In the data rows, 50 means zero.
Some points:
(50, 52, 96, 54, 49, 43, 35, 27, 69, 28, 50, 40, 55, 59, 26, 81, 43, 45, 55, 51, 34, 59, 34, 66, 35, 66, 43, 37, 67, 67, 37, 55)
(46, 93, 47, 34, 53, 80, 81, 32, 51, 40, 69, 54, 40, 59, 54, 48, 36, 48, 44, 46, 32, 61, 39, 50, 73, 65, 28, 31, 54, 41, 49, 63)
(51, 44, 42, 51, 52, 80, 42, 41, 33, 57, 60, 63, 83, 57, 55, 62, 46, 60, 50, 48, 57, 37, 72, 43, 35, 46, 44, 39, 73, 33, 47, 57)
(31, 34, 50, 39, 43, 57, 45, 48, 69, 46, 54, 40, 54, 58, 40, 28, 66, 39, 37, 43, 43, 53, 56, 60, 69, 82, 54, 39, 33, 62, 45, 46)
(38, 29, 43, 38, 46, 79, 65, 48, 74, 46, 37, 60, 62, 57, 63, 31, 63, 43, 45, 19, 29, 64, 30, 49, 43, 55, 73, 56, 91, 44, 62, 48)
(58, 49, 37, 63, 21, 68, 64, 65, 61, 35, 66, 60, 50, 64, 35, 66, 37, 23, 45, 39, 56, 38, 39, 61, 50, 37, 49, 50, 43, 75, 30, 43)
(34, 48, 31, 49, 60, 51, 75, 48, 47, 48, 65, 35, 45, 49, 33, 69, 54, 60, 43, 38, 50, 50, 42, 63, 17, 38, 38, 68, 40, 36, 41, 51)
(58, 32, 24, 33, 77, 53, 57, 57, 22, 34, 40, 25, 57, 58, 44, 50, 42, 56, 37, 65, 44, 52, 61, 59, 50, 48, 45, 68, 62, 73, 27, 61)
(68, 77, 42, 56, 44, 39, 20, 67, 53, 60, 44, 27, 69, 30, 39, 45, 34, 42, 38, 50, 38, 38, 31, 27, 27, 43, 63, 24, 46, 38, 60, 76)
(47, 40, 71, 49, 73, 49, 60, 43, 57, 55, 50, 18, 42, 61, 66, 47, 49, 26, 57, 58, 61, 42, 34, 71, 52, 75, 71, 43, 44, 26, 41, 58)
(74, 49, 61, 39, 47, 56, 56, 57, 47, 61, 78, 46, 46, 44, 49, 61, 66, 32, 68, 68, 48, 27, 44, 51, 45, 40, 40, 62, 38, 31, 36, 58)
(22, 37, 56, 37, 34, 57, 56, 57, 59, 51, 63, 26, 70, 56, 45, 56, 25, 89, 70, 38, 65, 48, 49, 27, 68, 42, 47, 62, 40, 59, 69, 68)
(61, 53, 71, 74, 66, 37, 67, 65, 40, 34, 45, 45, 62, 34, 50, 44, 55, 53, 66, 35, 35, 48, 34, 54, 70, 49, 35, 46, 44, 30, 42, 34)
(29, 40, 31, 45, 66, 42, 77, 35, 63, 66, 47, 57, 53, 55, 71, 59, 62, 38, 29, 32, 48, 37, 56, 41, 49, 63, 70, 55, 30, 77, 76, 58)
(53, 49, 47, 76, 45, 47, 40, 40, 34, 66, 57, 47, 35, 96, 48, 34, 58, 38, 45, 62, 68, 99, 44, 25, 34, 63, 43, 46, 43, 43, 42, 54)
(50, 41, 58, 32, 55, 53, 36, 66, 44, 70, 45, 70, 59, 36, 59, 40, 68, 53, 38, 50, 53, 74, 64, 83, 28, 44, 41, 35, 26, 49, 50, 31)
(51, 74, 27, 41, 49, 55, 26, 85, 56, 20, 47, 24, 51, 52, 55, 62, 78, 46, 35, 63, 24, 54, 39, 22, 45, 43, 70, 38, 38, 66, 53, 51)
(47, 43, 38, 68, 29, 44, 58, 44, 35, 63, 25, 55, 37, 36, 59, 68, 56, 32, 61, 62, 34, 49, 55, 48, 62, 46, 38, 45, 56, 54, 74, 56)
(38, 74, 47, 41, 60, 45, 35, 64, 84, 51, 43, 72, 54, 47, 17, 45, 21, 35, 39, 79, 34, 48, 64, 41, 47, 34, 60, 75, 62, 49, 55, 50)
(68, 49, 47, 53, 43, 41, 41, 49, 70, 49, 58, 55, 27, 45, 50, 74, 37, 59, 32, 33, 68, 62, 55, 55, 72, 54, 80, 38, 50, 39, 26, 72)
(67, 47, 35, 66, 58, 46, 59, 60, 50, 49, 32, 23, 47, 60, 46, 52, 42, 53, 55, 49, 45, 60, 30, 58, 42, 78, 50, 61, 63, 43, 65, 33)
(72, 41, 60, 31, 47, 40, 74, 69, 48, 55, 54, 61, 52, 59, 24, 42, 47, 37, 69, 52, 93, 57, 32, 46, 61, 60, 71, 43, 60, 74, 50, 47)
(74, 44, 58, 42, 63, 46, 69, 71, 40, 69, 43, 74, 42, 60, 63, 69, 60, 72, 66, 32, 35, 40, 51, 17, 61, 61, 50, 49, 36, 54, 25, 51)
(45, 49, 32, 21, 49, 48, 43, 34, 54, 62, 45, 66, 46, 52, 32, 55, 43, 42, 40, 64, 59, 36, 19, 52, 69, 75, 57, 42, 35, 22, 72, 32)
(52, 41, 72, 35, 38, 66, 53, 45, 58, 41, 20, 52, 40, 48, 81, 58, 61, 34, 74, 60, 48, 41, 55, 41, 31, 34, 50, 46, 44, 62, 44, 41)
(83, 51, 48, 53, 52, 52, 57, 24, 72, 70, 31, 41, 66, 65, 41, 36, 45, 60, 50, 64, 38, 56, 63, 68, 65, 21, 65, 60, 32, 36, 51, 51)
(50, 48, 52, 47, 23, 51, 44, 34, 29, 40, 48, 55, 38, 24, 43, 63, 56, 64, 42, 51, 50, 63, 62, 53, 47, 56, 65, 46, 48, 56, 32, 46)
(37, 48, 53, 42, 45, 42, 43, 57, 45, 31, 73, 64, 37, 63, 55, 31, 51, 55, 63, 53, 39, 41, 75, 49, 32, 54, 63, 72, 27, 24, 52, 61)
(57, 58, 30, 51, 30, 30, 77, 28, 50, 28, 43, 63, 58, 43, 31, 24, 71, 52, 52, 37, 49, 33, 35, 52, 41, 46, 37, 53, 36, 49, 38, 45)
(24, 77, 60, 36, 70, 68, 42, 62, 55, 70, 31, 43, 72, 20, 32, 54, 74, 43, 66, 49, 67, 76, 52, 30, 55, 41, 53, 52, 39, 47, 36, 64)
(46, 35, 64, 35, 36, 40, 53, 43, 31, 51, 51, 33, 50, 48, 49, 51, 63, 44, 53, 48, 57, 40, 64, 40, 50, 34, 62, 30, 77, 47, 63, 43)
(74, 56, 56, 48, 30, 41, 33, 45, 55, 53, 63, 56, 79, 66, 54, 73, 55, 50, 72, 39, 41, 67, 52, 58, 45, 60, 62, 72, 29, 56, 74, 42)
(48, 46, 50, 52, 39, 44, 61, 74, 39, 51, 56, 59, 44, 54, 69, 30, 53, 54, 35, 77, 50, 59, 30, 44, 42, 46, 78, 67, 76, 26, 42, 52)
(47, 35, 41, 41, 67, 31, 40, 39, 32, 42, 33, 66, 40, 54, 44, 55, 28, 51, 57, 46, 39, 46, 64, 49, 65, 41, 46, 68, 57, 64, 46, 49)
(63, 51, 71, 40, 33, 43, 50, 48, 38, 24, 46, 44, 58, 44, 60, 28, 54, 53, 25, 38, 46, 64, 81, 48, 74, 37, 34, 51, 56, 41, 56, 47)
(45, 56, 60, 50, 56, 50, 78, 55, 71, 70, 59, 34, 31, 51, 49, 49, 45, 63, 66, 46, 39, 55, 54, 70, 47, 19, 51, 40, 47, 65, 52, 70)
(19, 38, 51, 49, 46, 37, 42, 48, 52, 42, 60, 51, 34, 51, 47, 72, 70, 61, 54, 55, 34, 45, 23, 68, 68, 52, 50, 79, 57, 48, 50, 48)
(38, 99, 36, 61, 51, 51, 10, 39, 30, 61, 49, 58, 57, 57, 82, 28, 50, 42, 73, 45, 66, 46, 24, 65, 69, 38, 53, 69, 63, 89, 41, 47)
(62, 39, 39, 51, 39, 55, 51, 39, 46, 33, 21, 58, 48, 36, 33, 42, 39, 58, 72, 65, 55, 54, 63, 27, 35, 68, 38, 43, 50, 40, 53, 73)
(53, 49, 66, 61, 54, 50, 59, 52, 17, 56, 68, 46, 80, 41, 36, 46, 34, 45, 24, 36, 40, 37, 46, 59, 48, 54, 57, 52, 42, 68, 61, 44)
(55, 38, 59, 37, 47, 40, 44, 54, 46, 57, 50, 61, 64, 61, 70, 58, 30, 36, 58, 61, 37, 59, 71, 41, 30, 48, 39, 44, 64, 48, 42, 31)
(39, 34, 47, 66, 50, 48, 35, 73, 60, 49, 22, 81, 58, 67, 55, 42, 60, 47, 37, 22, 56, 45, 36, 70, 46, 60, 32, 48, 57, 38, 58, 99)
(53, 42, 57, 37, 50, 34, 34, 54, 32, 51, 60, 42, 28, 67, 41, 24, 65, 56, 54, 46, 44, 43, 65, 43, 41, 46, 29, 28, 55, 57, 76, 48)
(54, 73, 58, 50, 80, 42, 64, 69, 65, 29, 63, 64, 39, 40, 63, 63, 31, 57, 46, 53, 65, 45, 52, 48, 42, 78, 32, 44, 48, 57, 70, 41)
(46, 40, 49, 51, 44, 30, 62, 37, 48, 80, 70, 62, 61, 44, 60, 40, 50, 53, 30, 86, 39, 37, 47, 50, 44, 51, 33, 42, 57, 79, 37, 68)
(68, 40, 41, 39, 74, 64, 34, 30, 63, 50, 50, 35, 39, 50, 55, 53, 40, 56, 36, 45, 60, 37, 27, 38, 55, 33, 28, 48, 37, 59, 42, 33)
(76, 40, 50, 57, 47, 55, 28, 69, 65, 80, 64, 52, 51, 53, 34, 62, 61, 79, 63, 48, 36, 41, 49, 57, 84, 55, 35, 41, 68, 45, 61, 35)
(67, 48, 74, 46, 36, 76, 49, 57, 30, 48, 34, 55, 45, 54, 71, 58, 47, 39, 19, 74, 62, 56, 53, 60, 57, 53, 37, 76, 39, 45, 74, 69)
(32, 86, 62, 39, 36, 45, 34, 54, 26, 75, 36, 37, 23, 35, 55, 38, 22, 46, 44, 15, 55, 44, 43, 33, 38, 43, 59, 61, 56, 43, 43, 39)
(27, 53, 59, 85, 32, 60, 45, 72, 78, 53, 40, 41, 59, 36, 59, 21, 37, 52, 44, 65, 54, 34, 59, 34, 54, 72, 49, 61, 38, 55, 28, 30)
Along one direction, these points spread out more than along any other. Take the direction at right angles to it along which they spread out most. Go by this last direction. How far along it is each point below, from 0 to 99? The average is 50, and the first point in the table lies past the average. One standard deviation of the points above along it is 16.
(52, 35, 57, 85, 65, 67, 45, 44, 46, 36, 60, 58, 34, 29, 39, 49, 70, 33, 48, 57, 81, 47, 63, 33, 56, 31, 58, 59, 55, 49, 88, 45) ~ 40
(38, 41, 55, 55, 80, 50, 55, 45, 43, 47, 40, 48, 37, 55, 41, 42, 51, 70, 32, 50, 52, 45, 33, 60, 58, 40, 55, 35, 46, 55, 44, 57) ~ 61
(51, 68, 54, 60, 53, 71, 47, 40, 44, 32, 41, 63, 41, 66, 60, 48, 55, 97, 54, 76, 65, 29, 58, 61, 30, 51, 78, 28, 51, 55, 60, 36) ~ 43
(44, 44, 41, 58, 63, 54, 39, 38, 27, 43, 67, 42, 60, 33, 50, 53, 47, 31, 73, 54, 46, 36, 78, 64, 65, 66, 65, 42, 52, 43, 37, 56) ~ 43
(73, 46, 41, 53, 63, 35, 56, 36, 59, 34, 76, 49, 63, 14, 76, 43, 46, 68, 60, 47, 50, 78, 42, 46, 51, 45, 51, 53, 54, 56, 50, 60) ~ 50
(45, 39, 63, 66, 56, 71, 44, 32, 49, 58, 65, 65, 35, 36, 36, 39, 53, 52, 48, 34, 31, 55, 48, 35, 33, 47, 46, 69, 47, 49, 43, 40) ~ 46
(63, 44, 28, 46, 51, 52, 41, 56, 75, 35, 64, 54, 32, 52, 53, 43, 37, 27, 59, 31, 54, 42, 66, 60, 63, 41, 42, 34, 48, 50, 43, 47) ~ 57
(32, 57, 40, 81, 60, 42, 68, 51, 37, 55, 39, 59, 50, 70, 38, 60, 47, 45, 64, 52, 37, 52, 82, 59, 61, 45, 59, 33, 44, 48, 52, 36) ~ 44
(51, 87, 45, 45, 46, 34, 50, 42, 79, 70, 39, 25, 45, 57, 46, 55, 91, 55, 40, 41, 80, 36, 82, 46, 42, 72, 33, 88, 83, 48, 37, 40) ~ 56
(41, 37, 24, 47, 40, 49, 53, 59, 49, 58, 51, 36, 33, 16, 51, 52, 33, 56, 63, 53, 51, 70, 53, 85, 33, 53, 36, 39, 47, 55, 57, 37) ~ 48
(45, 49, 41, 57, 48, 38, 52, 51, 38, 33, 49, 42, 73, 65, 52, 67, 35, 57, 53, 34, 77, 50, 41, 58, 50, 30, 44, 38, 41, 29, 42, 33) ~ 53
(16, 40, 55, 55, 44, 39, 49, 36, 58, 49, 49, 62, 60, 51, 68, 65, 59, 40, 30, 72, 58, 64, 36, 31, 51, 31, 38, 36, 57, 33, 49, 40) ~ 43
